In the rows, 100 means zero.
Turns, then the turns between two rows, first turn first; the first pair answered:
turn N:
103  101  83  89  128  96  104  95  84  131  99  129  106  100  118  108  89  83  110  122  91  93  94  97  134  79  112  97 => 101  113  89  96  119  102  96  86  89  123  90  109  93  116  136  94  103  96  128  126  83  100  110  97  128  87  111  119
114  104  90  132  97  97  88  116  119  94  118  118  72  101  88  98  84  101  122  84  120  120  105  83  80  107  100  83 => 114  103  92  133  97  100  89  114  119  97  121  120  70  99  87  96  85  99  124  84  120  123  104  83  79  105  100  80
91  94  122  99  86  107  113  96  90  95  97  112  112  86  92  121  94  85  83  77  119  88  92  114  110  122  97  104 => 94  108  90  94  83  105  109  95  88  114  94  111  104  85  81  117  94  100  96  97  112  81  81  98  129  114  71  96
turn Y:
103  124  107  88  105  91  92  110  114  109  73  89  82  119  94  92  119  119  110  91  63  78  82  77  92  85  89  96 => 108  116  107  87  109  91  95  112  113  106  79  97  84  112  85  103  113  111  96  81  63  79  78  75  90  85  93  82
104  102  116  93  89  119  101  85  106  80  85  93  95  108  99  100  116  95  114  85  105  104  100  90  99  116  92  109 => 108  100  117  94  91  118  101  89  104  78  85  97  91  109  96  98  113  94  113  79  103  104  98  88  92  111  96  106
105  94  103  95  94  125  104  90  130  98  101  134  111  81  96  111  88  81  90  90  114  126  84  97  101  133  74  117 => 97  101  97  93  91  128  98  84  129  99  95  125  108  90  105  101  95  88  100  104  111  126  86  102  109  134  71  128
turn U:
109  112  88  82  100  98  65  102  95  132  122  98  103  91  100  92  104  139  112  127  86  97  103  114  121  98  87  101 => 123  102  131  102  77  124  63  100  98  102  116  105  106  87  102  110  114  107  108  69  96  110  118  96  116  124  96  109
106  109  99  111  92  90  101  112  104  108  103  98  95  113  85  105  83  98  96  98  77  75  91  79  95  94  77  72 => 112  104  110  116  91  92  98  111  107  93  102  99  94  113  86  110  86  89  92  85  80  80  101  77  87  101  87  71
98  84  121  95  120  98  102  98  105  96  108  94  103  107  126  98  111  108  117  110  117  119  107  111  90  110  121  116 => 90  98  101  88  114  101  99  94  94  118  101  91  112  103  121  96  109  117  123  127  116  106  94  109  119  111  96  119
Pairs:
Between the rows of a pair lie 2 to 3 turns.
111  77  109  104  115  89  109  105  107  90  111  114  95  92  97  111  102  83  93  84  116  120  102  100  79  99  127  85 => 112  91  88  105  101  101  102  100  103  111  108  117  90  86  81  117  101  84  103  86  116  110  88  69  116  100  89  74 -> N then U
101  120  108  107  74  129  88  100  117  82  75  77  94  118  100  75  99  104  120  96  81  96  103  83  120  111  66  132 => 111  103  74  86  117  91  104  120  106  103  104  123  93  92  60  101  66  95  79  107  88  90  78  74  101  70  85  75 -> U then N then N
111  84  100  100  117  93  105  102  105  97  119  118  100  95  92  112  94  87  89  91  111  110  98  97  86  91  123  82 => 98  103  75  88  107  94  94  97  98  120  109  105  110  93  96  100  94  107  109  127  110  98  86  100  120  90  90  94 -> U then Y
103  83  100  102  112  129  95  66  93  112  109  107  90  77  92  141  83  87  87  72  132  150  97  36  119  119  93  106 => 99  99  83  104  106  128  85  60  97  119  100  85  74  89  100  117  97  107  118  95  120  148  105  36  127  120  78  115 -> N then Y
124  89  102  111  100  105  96  90  80  95  113  102  110  98  117  103  101  73  107  90  91  144  93  105  88  96  119  92 => 125  98  86  115  90  108  88  90  78  107  109  97  99  97  115  101  107  85  120  97  85  141  88  85  102  92  99  89 -> N then N then U
110  115  80  96  92  87  95  110  115  101  113  98  89  134  118  83  110  107  97  108  81  97  90  119  87  93  106  115 => 110  111  83  96  77  98  99  108  103  113  118  122  116  112  95  105  98  88  78  91  98  84  71  107  126  100  83  107 -> N then N then U
107  75  125  126  93  93  102  104  104  68  108  105  118  101  102  133  87  99  56  97  105  97  107  91  81  91  96  77 => 107  102  96  132  81  99  85  94  109  81  91  73  91  116  116  108  106  131  99  127  85  94  113  71  95  88  69  86 -> N then N
111  82  111  102  104  108  115  104  93  99  114  129  115  88  95  111  101  82  89  81  112  108  95  97  105  109  103  93 => 103  102  109  110  91  118  100  90  101  94  95  92  98  109  120  85  127  104  123  98  95  112  110  104  104  115  95  122 -> N then Y then N
104  127  79  104  73  95  90  97  94  103  63  82  95  108  80  110  87  107  107  102  68  66  101  90  100  109  69  102 => 96  119  95  100  94  81  97  101  103  85  67  73  96  121  100  98  89  113  103  109  64  74  116  123  63  105  106  114 -> N then U
84  120  116  106  74  106  95  102  101  79  80  87  106  110  104  92  100  117  100  95  100  88  109  103  104  125  87  122 => 92  108  121  107  96  92  101  115  108  67  92  102  94  111  101  98  92  109  86  89  92  98  117  106  64  110  120  102 -> U then Y
119  81  129  117  96  120  109  101  109  76  105  113  93  93  97  111  109  66  89  52  112  123  110  79  82  114  122  98 => 98  89  99  94  139  79  104  109  110  90  105  96  94  110  114  79  97  106  100  121  93  115  111  131  57  87  145  107 -> U then N then N
137  111  132  109  69  129  105  99  99  78  101  92  93  101  74  118  110  83  102  47  122  92  80  49  117  119  90  89 => 136  117  133  110  67  129  105  99  103  76  95  86  90  105  79  114  115  88  110  47  121  93  82  48  116  121  93  92 -> N then N then N
102  90  112  127  98  110  94  85  110  84  103  98  84  103  125  101  129  94  118  84  104  125  122  99  95  98  111  120 => 91  94  98  114  127  85  96  91  112  94  108  97  87  105  126  89  115  113  110  120  97  117  115  124  83  84  121  117 -> Y then U then N
104  79  110  99  115  89  114  71  92  85  104  111  108  80  90  136  97  106  83  70  80  106  125  73  65  111  116  66 => 98  92  102  95  92  104  109  61  80  100  97  111  118  74  83  138  95  107  86  72  90  92  116  57  107  121  76  70 -> U then U
131  86  100  108  105  123  114  116  102  82  108  110  67  103  109  112  117  93  95  90  93  120  90  78  86  109  127  82 => 132  96  80  107  103  121  110  114  99  95  108  103  58  105  104  107  122  103  109  102  87  116  86  66  100  103  110  76 -> N then N
74  88  139  101  130  106  100  107  92  89  95  87  121  102  105  92  95  105  66  130  100  87  105  143  89  120  119  121 => 73  96  133  101  105  127  95  102  82  103  93  92  131  88  95  99  102  99  75  123  112  79  92  122  131  135  83  127 -> N then U then Y
108  96  88  123  118  80  84  102  113  85  74  89  72  123  104  80  105  109  119  94  70  111  120  103  61  90  124  96 => 103  102  73  117  119  75  82  102  108  97  72  86  74  121  102  76  103  120  123  113  66  106  115  105  70  83  117  97 -> U then U then U
80  109  141  97  77  105  95  93  100  97  97  89  135  112  99  113  85  77  61  63  108  75  106  108  117  103  97  98 => 73  122  109  84  90  90  92  95  94  122  100  83  138  112  96  100  73  98  70  106  101  62  92  121  129  90  83  97 -> U then U
83  110  88  93  117  92  100  118  91  103  69  83  87  105  118  95  114  130  122  113  99  63  104  123  120  109  87  121 => 90  99  103  103  129  85  103  125  103  82  74  84  77  110  125  94  114  123  115  99  94  77  118  129  86  110  120  119 -> U then U
112  73  79  123  119  147  121  93  95  101  89  108  77  95  115  78  95  85  98  108  112  155  120  113  89  101  130  125 => 110  84  60  121  115  147  114  91  91  112  85  99  68  98  113  70  100  98  112  124  105  151  117  101  100  101  115  125 -> N then N then N
97  109  114  106  92  95  96  105  112  97  87  84  112  107  104  102  88  114  96  89  88  83  103  99  100  113  91  112 => 95  107  100  99  109  76  104  109  109  105  95  96  113  103  98  102  76  117  87  103  85  80  97  103  97  101  94  99 -> N then U then N
111  76  116  96  124  87  123  99  94  97  113  111  123  97  94  111  86  83  88  75  113  112  98  119  68  95  128  92 => 95  115  75  93  111  90  104  89  89  128  93  75  110  113  104  83  98  128  135  133  98  93  91  109  104  94  80  112 -> U then N
88  72  119  95  93  103  103  99  106  105  101  97  96  86  96  97  87  99  86  89  106  112  98  93  86  105  127  99 => 80  89  113  98  78  119  95  93  104  110  89  82  95  90  102  92  96  107  105  91  102  105  95  85  112  113  104  112 -> U then N then U
101  98  95  99  124  83  107  110  104  90  109  104  94  106  100  97  100  99  93  100  91  100  101  110  70  78  125  86 => 89  116  101  106  90  112  93  95  98  97  87  77  100  112  113  84  114  108  119  104  92  93  104  102  113  102  86  118 -> U then N
85  110  110  97  91  102  83  98  103  94  88  69  117  109  117  88  105  124  106  112  103  93  107  118  105  114  96  125 => 102  98  130  112  97  95  95  108  110  72  93  86  107  108  104  102  100  100  81  75  100  103  115  101  78  111  124  101 -> U then Y then Y
97  114  73  93  109  95  97  100  101  107  102  95  84  109  86  97  102  115  99  123  91  93  110  98  80  83  90  91 => 85  113  79  84  103  101  102  94  88  111  101  103  110  98  83  108  92  107  89  121  105  82  101  108  108  92  72  100 -> N then N then U
104  128  72  106  81  101  94  95  90  118  82  87  82  104  88  95  109  115  124  121  83  88  95  79  129  97  59  95 => 112  102  73  96  126  68  107  115  98  108  106  113  81  98  78  105  93  105  90  123  82  101  96  100  77  72  112  67 -> U then N then U
69  131  130  91  84  135  99  86  100  93  70  80  111  125  109  106  112  104  99  105  62  60  54  121  112  110  74  116 => 72  121  106  80  117  102  104  100  103  101  79  93  104  126  102  104  99  114  85  131  55  60  49  136  79  81  101  91 -> U then Y then U
81  94  114  98  89  121  107  111  79  99  85  100  128  78  86  116  93  101  104  94  118  75  81  99  134  117  78  91 => 96  87  89  96  119  93  109  125  88  108  103  117  106  77  71  116  84  105  96  108  104  81  78  88  105  89  100  59 -> U then N
101  89  97  95  129  89  98  85  103  99  128  127  90  83  95  126  98  81  91  87  119  111  105  104  89  94  118  85 => 101  93  104  99  110  103  96  79  95  102  123  124  97  76  90  130  100  75  90  76  126  107  102  94  117  104  97  93 -> U then U
107  96  79  96  105  85  108  110  106  115  106  120  91  83  80  111  101  95  108  91  106  93  81  84  99  98  92  70 => 110  94  87  100  109  81  106  111  107  110  109  121  86  88  83  109  100  92  102  87  108  98  82  87  88  97  105  73 -> U then U
111  81  84  83  124  94  94  93  110  123  129  123  89  94  99  107  121  92  103  115  123  140  106  97  71  88  125  92 => 108  93  97  98  81  128  81  77  110  116  110  98  87  98  113  94  142  92  129  101  124  140  114  85  106  113  92  122 -> N then U then N
91  81  94  97  105  101  91  91  92  70  108  93  86  100  132  64  100  110  90  127  94  98  113  127  86  87  108  110 => 84  76  106  96  101  104  96  89  89  68  104  98  102  94  131  69  94  101  84  116  103  93  111  136  93  96  106  118 -> U then N then U
105  98  106  104  106  101  102  102  84  116  97  116  105  94  75  119  80  86  77  78  97  71  79  87  116  97  86  86 => 103  110  128  120  91  117  90  93  101  90  81  77  89  120  110  94  107  97  109  74  84  82  108  98  98  115  96  124 -> N then N
116  98  83  93  117  99  108  100  112  108  112  114  100  86  91  95  96  109  98  112  103  111  91  89  96  93  96  84 => 123  99  91  100  113  103  107  100  113  98  113  111  92  91  93  94  101  105  100  99  101  115  97  82  87  98  99  84 -> N then Y then Y
119  116  62  93  94  72  107  115  116  105  94  101  112  81  69  107  86  115  71  113  119  101  78  62  85  76  103  48 => 121  119  62  95  85  77  107  112  113  107  95  102  114  77  66  111  88  114  70  109  122  97  76  57  98  81  93  47 -> U then U then U
83  82  89  108  116  93  100  113  80  85  125  117  90  80  97  100  102  91  91  109  122  124  92  90  91  89  126  89 => 86  101  95  121  83  117  90  103  84  85  107  97  82  85  104  93  119  95  113  97  117  124  101  68  114  105  99  105 -> N then U then N
94  107  136  97  104  108  97  91  122  67  90  64  102  114  125  95  100  104  98  74  90  100  126  137  57  114  114  121 => 87  99  136  90  83  121  107  89  101  88  94  92  137  85  96  120  80  83  69  57  118  83  101  125  112  123  78  111 -> U then U then N
